The rows below fall into families. The same turns and mirrors carry the whole set onto itself and the rows of a family onto each other. For each named row, which other rows are in its family? Write them in the order they are listed.
These 32 rows form 4 families of 8 rows each.
J93: | -1.34 | -0.34 |  0.28 | -0.29 | -1.85 |  1.86 |  0.97 | -2.12 |  0.78 |  1.83 |  0.23 | -0.15 | -0.47 |  1.26 | -1.13 |  0.58 | -0.37 |  0.90 | -1.94 | -0.66 | -0.11 |  1.20 |  1.04 | -0.40 |  0.96 |  1.79 | -0.71 | -0.71 | -2.60 |  0.45 |  0.96 | -0.19 |  1.52 | -1.50 |  0.46 | -1.08 | -1.54 | -0.80 | -0.33 | -2.29 | -1.01 |  0.36 | -1.47 |  1.29 |  1.28 |
J449: | -0.25 | -0.64 |  1.26 | -0.25 | -2.66 |  1.07 |  0.36 | -4.19 |  1.89 |  1.10 | -0.19 | -0.97 | -0.20 |  2.43 |  0.92 |  0.42 |  1.03 |  2.51 | -1.48 |  0.15 |  0.66 |  0.94 | -0.62 |  3.26 | -0.32 | -0.86 |  0.21 |  0.67 | -2.73 | -0.22 | -1.08 | -1.22 |  0.05 |  1.44 |  2.16 | -0.53 | -2.15 |  0.11 | -0.51 | -1.74 |  1.70 |  1.40 | -0.02 |  1.53 |  0.13 |
J761: | -0.91 | -1.42 |  0.25 | -0.34 | -0.40 |  0.34 |  1.17 | -5.59 | -0.23 |  1.25 | -2.69 | -1.41 |  0.03 | -0.23 | -0.49 |  0.76 |  1.05 |  0.44 | -1.88 |  1.04 |  1.35 |  1.76 | -0.52 |  1.32 |  0.87 | -1.52 |  2.37 | -0.51 | -1.25 |  0.88 | -0.91 | -1.06 |  0.71 |  1.82 |  0.06 |  0.92 | -2.41 |  0.63 |  0.71 | -0.72 |  0.87 | -1.35 |  0.51 |  0.93 |  0.85 |
J703: |  0.07 |  0.46 | -2.13 | -0.59 | -3.06 | -0.06 | -0.01 |  0.64 |  1.27 | -0.03 | -0.05 | -2.67 | -0.13 |  0.40 |  0.90 | -1.09 | -0.98 |  0.07 | -1.92 | -1.10 |  1.13 |  1.48 | -0.90 | -0.19 |  0.89 |  2.47 |  0.01 |  1.34 | -1.08 | -0.48 |  0.16 |  0.24 | -0.17 |  1.26 |  0.73 |  0.51 | -0.57 | -1.55 |  0.66 | -0.18 | -1.62 |  0.27 |  0.20 | -0.06 | -0.15 |
J551: | -1.07 |  0.32 | -0.36 | -1.54 | -2.34 |  0.94 |  0.88 | -1.42 |  2.27 |  0.88 | -1.67 | -2.90 | -0.77 |  1.47 |  0.34 | -0.50 | -1.07 |  1.15 | -2.05 | -1.76 | -0.49 |  2.71 |  0.43 |  1.44 |  0.71 |  1.89 |  1.34 |  1.48 | -2.35 | -0.12 | -0.40 | -1.28 |  1.63 |  1.14 |  1.16 | -0.06 | -1.11 | -0.88 | -0.45 | -1.79 | -0.29 |  0.91 |  0.78 | -0.18 |  0.32 |
J493: |  1.17 | -0.32 |  0.10 |  0.70 | -2.33 | -0.13 | -1.45 | -3.77 |  0.11 |  0.34 | -0.24 | -0.18 | -0.33 | -0.23 |  1.11 | -1.09 |  0.86 |  0.56 | -1.34 |  1.43 |  2.06 |  0.78 | -2.32 |  1.08 | -0.99 | -0.31 | -0.76 |  0.25 | -0.19 | -1.67 | -2.10 |  0.20 | -0.94 |  2.73 |  1.71 |  0.54 | -0.28 | -1.24 |  0.03 | -1.13 |  3.55 | -0.21 | -0.84 |  0.52 | -1.27 |
J279: | -0.17 | -1.15 |  1.22 |  0.39 | -1.98 | -0.59 | -0.30 | -4.70 |  1.34 |  0.78 | -1.14 | -1.13 | -0.41 |  1.37 |  1.06 |  0.72 |  1.33 |  2.24 | -1.51 |  1.00 |  1.86 |  0.87 | -0.65 |  3.23 | -0.18 | -1.58 |  0.43 |  0.58 | -2.21 | -0.25 | -2.21 | -0.39 |  0.05 |  1.92 |  1.95 | -0.78 | -1.50 |  0.23 | -0.30 | -0.85 |  2.79 |  0.79 |  0.53 |  0.62 |  0.23 |
J672: | -2.26 | -0.93 |  1.07 |  0.68 |  0.08 | -0.75 |  0.40 | -4.21 |  0.11 |  1.61 | -2.73 | -0.76 | -0.53 | -0.10 | -1.46 |  0.92 |  0.35 |  1.14 | -1.79 |  0.18 |  1.23 |  1.34 |  0.41 |  0.58 |  0.65 | -0.01 |  0.84 | -0.80 | -2.85 |  0.16 | -0.50 |  0.29 |  1.44 | -0.45 |  0.06 | -1.20 | -0.56 | -1.21 | -1.45 | -1.16 |  0.18 | -0.25 | -1.20 |  0.28 |  0.94 |
J948: | -2.07 | -0.99 |  1.04 | -0.04 | -0.98 |  0.63 |  0.93 | -3.41 |  0.83 |  1.94 | -1.13 | -0.79 | -0.39 |  0.98 | -1.19 |  1.14 |  0.00 |  1.31 | -1.84 | -0.31 |  0.59 |  1.52 |  1.41 |  0.42 |  1.44 |  0.69 |  0.29 | -0.73 | -2.98 |  0.68 |  0.02 | -0.18 |  1.58 | -1.12 |  0.34 | -1.52 | -1.34 | -0.45 | -0.72 | -1.58 | -0.43 | -0.13 | -0.95 |  0.52 |  1.71 |
J185: |  0.22 |  1.09 | -0.41 | -0.38 | -0.81 | -0.85 | -0.80 | -1.76 |  1.14 | -0.95 | -2.58 | -2.11 | -2.18 | -1.03 | -0.59 | -0.59 | -0.59 |  0.50 | -2.09 |  0.52 |  1.16 |  2.16 | -1.24 |  1.05 | -0.70 |  0.77 |  1.13 |  0.78 | -0.83 | -2.28 | -1.52 |  0.82 |  1.49 |  2.84 |  0.47 |  1.65 |  0.71 | -1.49 | -1.09 | -0.67 |  1.08 | -0.29 |  0.00 | -0.65 | -0.63 |
J102: | -1.45 | -0.29 |  0.69 |  0.56 |  0.50 | -0.80 | -0.37 | -4.39 | -0.27 |  1.00 | -2.70 |  0.53 | -0.85 | -1.33 | -1.88 |  0.10 |  0.05 |  0.59 | -1.64 |  0.87 |  1.26 |  1.36 | -0.50 |  0.32 | -0.28 |  0.16 |  0.23 | -0.64 | -2.29 | -1.23 | -0.75 |  0.65 |  1.63 | -0.07 | -0.16 | -0.32 |  0.10 | -1.67 | -1.66 | -1.60 |  1.40 | -0.77 | -1.41 |  0.14 |  0.32 |
J500: | -0.50 |  0.10 | -0.04 |  0.03 |  0.26 | -0.49 | -1.05 | -3.34 | -0.16 |  0.25 | -0.97 |  1.27 | -0.60 | -2.08 | -1.70 | -0.14 | -0.66 |  0.43 | -1.21 |  1.30 |  1.52 |  1.55 | -0.10 | -0.08 | -0.13 |  0.67 | -1.00 | -0.58 | -1.33 | -2.12 | -0.70 |  1.21 |  1.59 | -0.13 | -0.68 | -0.04 |  0.30 | -0.64 | -0.40 | -1.63 |  1.93 | -1.42 | -1.37 | -0.15 | -0.17 |
J684: |  0.75 |  0.36 | -1.56 | -0.59 | -0.08 | -0.03 | -0.29 | -4.33 | -0.95 |  0.17 | -0.93 |  0.83 |  0.58 | -1.98 | -0.68 | -0.69 |  0.03 | -0.62 | -1.27 |  1.72 |  1.50 |  1.35 | -2.58 |  0.85 | -1.26 | -0.43 |  0.91 |  0.20 | -0.65 | -1.33 | -0.19 | -0.16 |  0.57 |  1.82 | -0.67 |  2.02 | -1.74 |  0.10 |  1.07 | -1.66 |  1.74 | -1.12 | -0.16 |  1.23 | -1.31 |
J765: |  1.01 | -0.29 | -0.54 | -0.26 | -3.72 |  1.05 | -1.12 | -1.89 |  0.76 |  0.79 |  2.74 | -0.99 |  1.09 |  1.18 |  1.94 | -0.76 |  0.50 |  0.67 | -0.35 |  0.42 |  1.97 |  0.87 | -0.92 |  0.48 |  0.33 |  0.22 | -0.79 | -0.01 | -0.76 | -0.50 | -0.58 | -0.41 | -1.87 |  1.74 |  1.40 | -0.19 | -0.89 |  0.68 |  1.49 | -0.38 |  1.01 | -0.20 | -1.13 |  1.07 | -1.47 |
J343: |  1.41 | -0.03 | -2.03 | -0.64 | -1.85 |  0.13 |  0.24 | -1.44 | -1.23 |  0.84 |  2.03 | -0.46 |  1.09 | -0.44 |  0.37 |  0.55 |  0.03 | -0.74 | -1.99 |  1.40 |  1.67 |  1.03 | -1.25 |  0.06 | -0.29 |  0.71 |  0.32 |  0.24 | -0.50 |  0.67 |  0.85 |  0.29 |  0.52 |  0.80 | -0.38 |  0.12 | -2.92 |  1.16 |  2.87 | -0.89 | -0.14 |  0.33 |  0.11 |  1.16 | -0.55 |
J593: |  0.83 | -0.41 | -1.47 | -0.09 | -2.54 |  1.14 |  1.06 | -1.76 | -1.25 |  1.79 |  1.04 | -1.18 |  0.43 |  0.89 |  0.40 |  0.75 |  0.69 | -0.93 | -2.87 |  0.66 |  0.70 |  0.80 | -1.63 | -0.22 | -0.52 |  0.89 |  0.76 |  0.16 | -0.68 |  1.83 |  1.18 | -0.26 |  0.66 |  0.87 |  0.53 |  0.06 | -3.39 | -0.19 |  2.05 | -1.49 | -0.98 |  1.27 | -0.50 |  1.83 |  0.00 |
J870: | -0.65 |  0.42 |  0.25 | -0.36 | -0.74 | -1.24 | -0.23 | -2.25 |  1.16 | -0.12 | -3.28 | -3.29 | -1.69 | -0.09 | -0.28 |  0.17 | -0.37 |  0.90 | -2.17 |  0.02 |  1.18 |  2.43 | -0.48 |  1.73 | -0.14 |  0.39 |  2.36 |  0.78 | -1.71 | -1.07 | -1.62 |  0.12 |  1.77 |  2.50 |  0.65 |  0.27 |  0.18 | -1.23 | -1.26 | -0.25 |  0.51 |  0.14 |  0.35 | -1.01 | -0.43 |
J865: | -0.49 |  0.12 | -0.74 |  0.26 | -1.94 |  1.34 |  0.23 | -1.08 | -0.24 |  1.70 |  1.09 |  0.00 |  0.05 |  0.53 | -1.01 | -0.03 | -0.37 | -0.05 | -1.93 | -0.30 |  0.68 |  0.73 | -0.17 | -1.40 |  0.29 |  2.23 | -1.06 | -0.68 | -1.75 |  0.23 |  1.35 |  0.63 |  0.82 | -1.24 |  0.30 | -0.85 | -1.09 | -1.35 |  0.01 | -1.88 | -1.34 |  0.54 | -2.27 |  1.16 |  0.31 |
J186: | -0.50 | -0.54 | -0.72 | -0.05 |  0.23 | -0.63 |  0.37 | -5.25 | -1.04 |  0.70 | -2.71 | -0.59 |  0.54 | -1.50 | -0.80 |  0.03 |  0.86 | -0.30 | -1.49 |  1.48 |  1.81 |  1.31 | -2.12 |  1.05 | -0.40 | -1.37 |  1.98 | -0.31 | -1.15 | -0.28 | -0.65 | -0.52 |  0.19 |  2.10 | -0.42 |  1.54 | -1.63 | -0.28 |  0.31 | -0.67 |  1.18 | -1.35 | -0.13 |  0.92 | -0.62 |
J172: |  0.20 | -0.29 | -0.27 |  0.06 | -3.75 |  1.17 | -0.33 | -1.97 |  0.89 |  1.41 |  1.95 | -1.74 |  1.17 |  2.20 |  1.67 | -0.38 |  0.91 |  0.87 | -0.79 | -0.27 |  1.46 |  0.45 | -1.32 |  1.22 | -0.14 |  0.22 | -0.05 |  0.10 | -1.81 |  0.38 |  0.00 | -0.81 | -1.94 |  1.51 |  1.76 | -0.71 | -1.48 | -0.17 |  0.60 | -0.56 | -0.37 |  1.09 | -1.33 |  1.67 | -1.43 |
J775: | -0.64 |  0.60 | -1.49 | -0.95 | -3.04 |  0.73 |  0.81 | -0.23 |  1.72 |  0.80 | -1.03 | -2.67 | -0.30 |  1.25 |  0.47 | -1.06 | -0.92 |  0.48 | -2.06 | -1.89 | -0.16 |  1.89 | -0.65 |  0.25 |  0.56 |  2.72 |  0.63 |  1.58 | -1.91 | -0.18 |  0.43 | -0.88 |  0.41 |  1.09 |  1.15 |  0.29 | -1.09 | -1.85 |  0.03 | -1.49 | -1.26 |  1.08 |  0.07 |  0.36 | -0.04 |
J681: |  0.42 | -0.97 |  0.88 |  1.08 | -1.84 | -1.22 | -1.03 | -4.31 |  0.21 |  0.63 | -1.28 | -1.01 | -0.40 |  0.20 |  1.04 | -0.10 |  1.38 |  1.36 | -1.67 |  1.50 |  2.36 |  0.76 | -1.78 |  2.14 | -0.67 | -1.32 |  0.17 |  0.37 | -1.04 | -0.86 | -2.46 |  0.34 | -0.67 |  2.56 |  1.86 | -0.40 | -0.72 | -0.83 | -0.28 | -0.66 |  3.09 |  0.33 | -0.06 |  0.35 | -0.47 |
J791: | -1.12 |  0.17 |  0.42 | -1.11 | -1.40 | -0.36 |  0.50 | -2.13 |  1.99 |  0.69 | -2.60 | -3.50 | -1.22 |  0.89 |  0.29 |  0.37 | -0.62 |  1.14 | -1.97 | -0.89 |  0.47 |  2.82 |  0.70 |  1.93 |  0.77 |  0.86 |  2.11 |  1.10 | -2.32 | -0.21 | -1.33 | -0.78 |  2.00 |  1.78 |  0.79 | -0.29 | -0.52 | -0.40 | -0.73 | -0.91 |  0.32 |  0.51 |  0.97 | -0.82 |  0.25 |
J248: |  0.93 |  0.99 | -1.27 | -0.93 | -1.60 | -0.26 | -0.97 | -0.83 |  1.53 | -1.44 | -0.85 | -1.36 | -1.73 | -1.06 | -0.14 | -1.18 | -1.04 |  0.52 | -1.78 |  0.54 |  1.27 |  2.14 | -0.95 |  0.40 |  0.14 |  1.42 | -0.29 |  0.86 | -0.36 | -2.52 | -1.15 |  0.97 |  1.14 |  2.42 |  0.12 |  1.87 |  0.46 | -0.82 |  0.07 | -0.58 |  0.76 | -0.97 |  0.34 | -0.70 | -0.28 |
J651: | -0.01 |  0.07 | -0.97 |  0.40 | -1.53 | -0.07 | -0.68 | -0.68 | -0.76 |  1.02 |  1.51 |  0.12 |  0.44 | -0.67 | -0.71 |  0.05 | -0.42 | -0.46 | -1.56 |  0.57 |  1.75 |  0.75 | -0.24 | -1.56 |  0.46 |  1.91 | -1.26 | -0.76 | -1.21 | -0.31 |  0.94 |  1.43 |  0.38 | -0.79 | -0.47 | -1.18 | -0.33 | -0.86 |  0.74 | -0.88 | -0.76 | -0.36 | -2.01 |  0.47 | -0.28 |
J456: |  1.50 | -0.24 | -0.39 | -0.03 | -3.13 |  0.95 | -1.56 | -2.74 |  0.66 |  0.29 |  1.73 | -0.03 |  0.31 |  0.16 |  1.42 | -1.35 |  0.30 |  0.49 | -0.64 |  1.13 |  1.89 |  1.18 | -1.40 |  0.50 | -0.28 |  0.20 | -1.29 |  0.10 | -0.03 | -1.77 | -1.41 | -0.21 | -1.44 |  2.20 |  1.43 |  0.56 | -0.30 |  0.18 |  1.07 | -1.18 |  2.80 | -0.64 | -1.02 |  0.70 | -1.36 |
J803: |  1.61 |  0.44 | -2.06 | -1.14 | -0.90 |  0.17 | -0.37 | -2.54 | -0.76 |  0.10 |  1.30 |  0.82 |  0.94 | -1.64 | -0.12 | -0.29 | -0.47 | -0.55 | -1.29 |  1.72 |  1.51 |  1.54 | -1.51 |  0.50 | -0.66 |  0.26 | -0.10 |  0.36 | -0.40 | -0.79 |  0.33 |  0.12 |  0.84 |  1.28 | -0.81 |  1.20 | -2.29 |  1.32 |  2.44 | -1.38 |  1.29 | -0.77 |  0.31 |  1.08 | -0.93 |
J75: | -0.51 | -1.28 |  0.23 | -0.69 | -1.73 |  2.14 |  1.92 | -4.89 |  0.19 |  1.62 | -1.69 | -1.22 | -0.58 |  1.11 | -0.38 |  0.99 |  0.80 |  0.64 | -2.33 |  0.47 |  0.15 |  1.99 | -0.07 |  1.10 |  0.91 | -0.53 |  1.64 | -0.27 | -1.30 |  1.29 | -0.41 | -1.60 |  1.38 |  1.26 |  0.81 |  0.89 | -3.15 |  0.71 |  0.95 | -1.99 |  0.58 | -0.33 |  0.37 |  1.39 |  1.68 |
J629: | -0.12 | -0.11 |  0.45 | -0.02 | -3.33 |  1.61 |  0.32 | -3.10 |  1.35 |  1.52 |  0.68 | -1.39 |  0.54 |  2.77 |  1.04 | -0.07 |  1.14 |  1.65 | -1.23 | -0.37 |  0.58 |  0.46 | -1.27 |  2.33 | -0.73 | -0.12 |  0.15 |  0.44 | -2.74 |  0.27 | -0.06 | -1.20 | -0.96 |  1.46 |  2.26 | -0.36 | -2.07 | -0.54 | -0.43 | -1.55 |  0.23 |  1.78 | -1.00 |  2.14 | -0.78 |
J965: |  0.28 | -0.65 | -0.60 | -0.41 | -2.66 |  2.54 |  1.98 | -3.40 | -0.50 |  1.98 | -0.28 | -1.17 | -0.47 |  1.58 | -0.10 |  0.71 |  0.83 | -0.01 | -2.92 |  0.31 | -0.32 |  1.42 | -1.18 |  0.23 | -0.14 |  0.61 |  1.18 | -0.05 | -1.08 |  1.64 |  0.76 | -1.19 |  1.25 |  1.01 |  1.09 |  0.76 | -3.59 | -0.29 |  1.05 | -2.51 | -0.25 |  1.08 | -0.41 |  2.08 |  1.05 |
J112: |  0.82 |  0.65 | -1.91 | -0.75 | -2.37 | -0.36 | -0.69 |  0.26 |  1.52 | -1.11 |  0.18 | -1.99 | -0.59 | -0.66 |  0.55 | -1.04 | -1.20 |  0.30 | -1.64 | -0.12 |  1.61 |  1.83 | -0.65 | -0.01 |  1.10 |  1.97 | -0.52 |  1.03 | -0.30 | -1.56 | -0.49 |  1.00 |  0.22 |  1.74 |  0.14 |  1.17 |  0.03 | -0.63 |  1.06 |  0.17 | -0.48 | -0.87 |  0.62 | -0.52 | -0.09 |
J293: |  0.05 |  0.14 | -0.63 |  0.17 | -0.45 | -0.66 | -1.23 | -1.74 | -0.40 |  0.38 |  0.93 |  0.88 |  0.04 | -1.79 | -1.14 | -0.19 | -0.71 |  0.08 | -1.11 |  1.34 |  2.17 |  1.30 |  0.09 | -1.05 |  0.47 |  1.19 | -1.31 | -0.71 | -0.91 | -1.53 | -0.09 |  1.61 |  0.95 | -0.55 | -0.85 | -0.66 |  0.23 | -0.11 |  0.60 | -0.74 |  0.78 | -1.54 | -1.37 | -0.16 | -0.25 |

The rest of the family of J629: J449, J493, J279, J765, J172, J681, J456
The rest of the family of J75: J761, J684, J343, J593, J186, J803, J965
The rest of the family of J865: J93, J672, J948, J102, J500, J651, J293

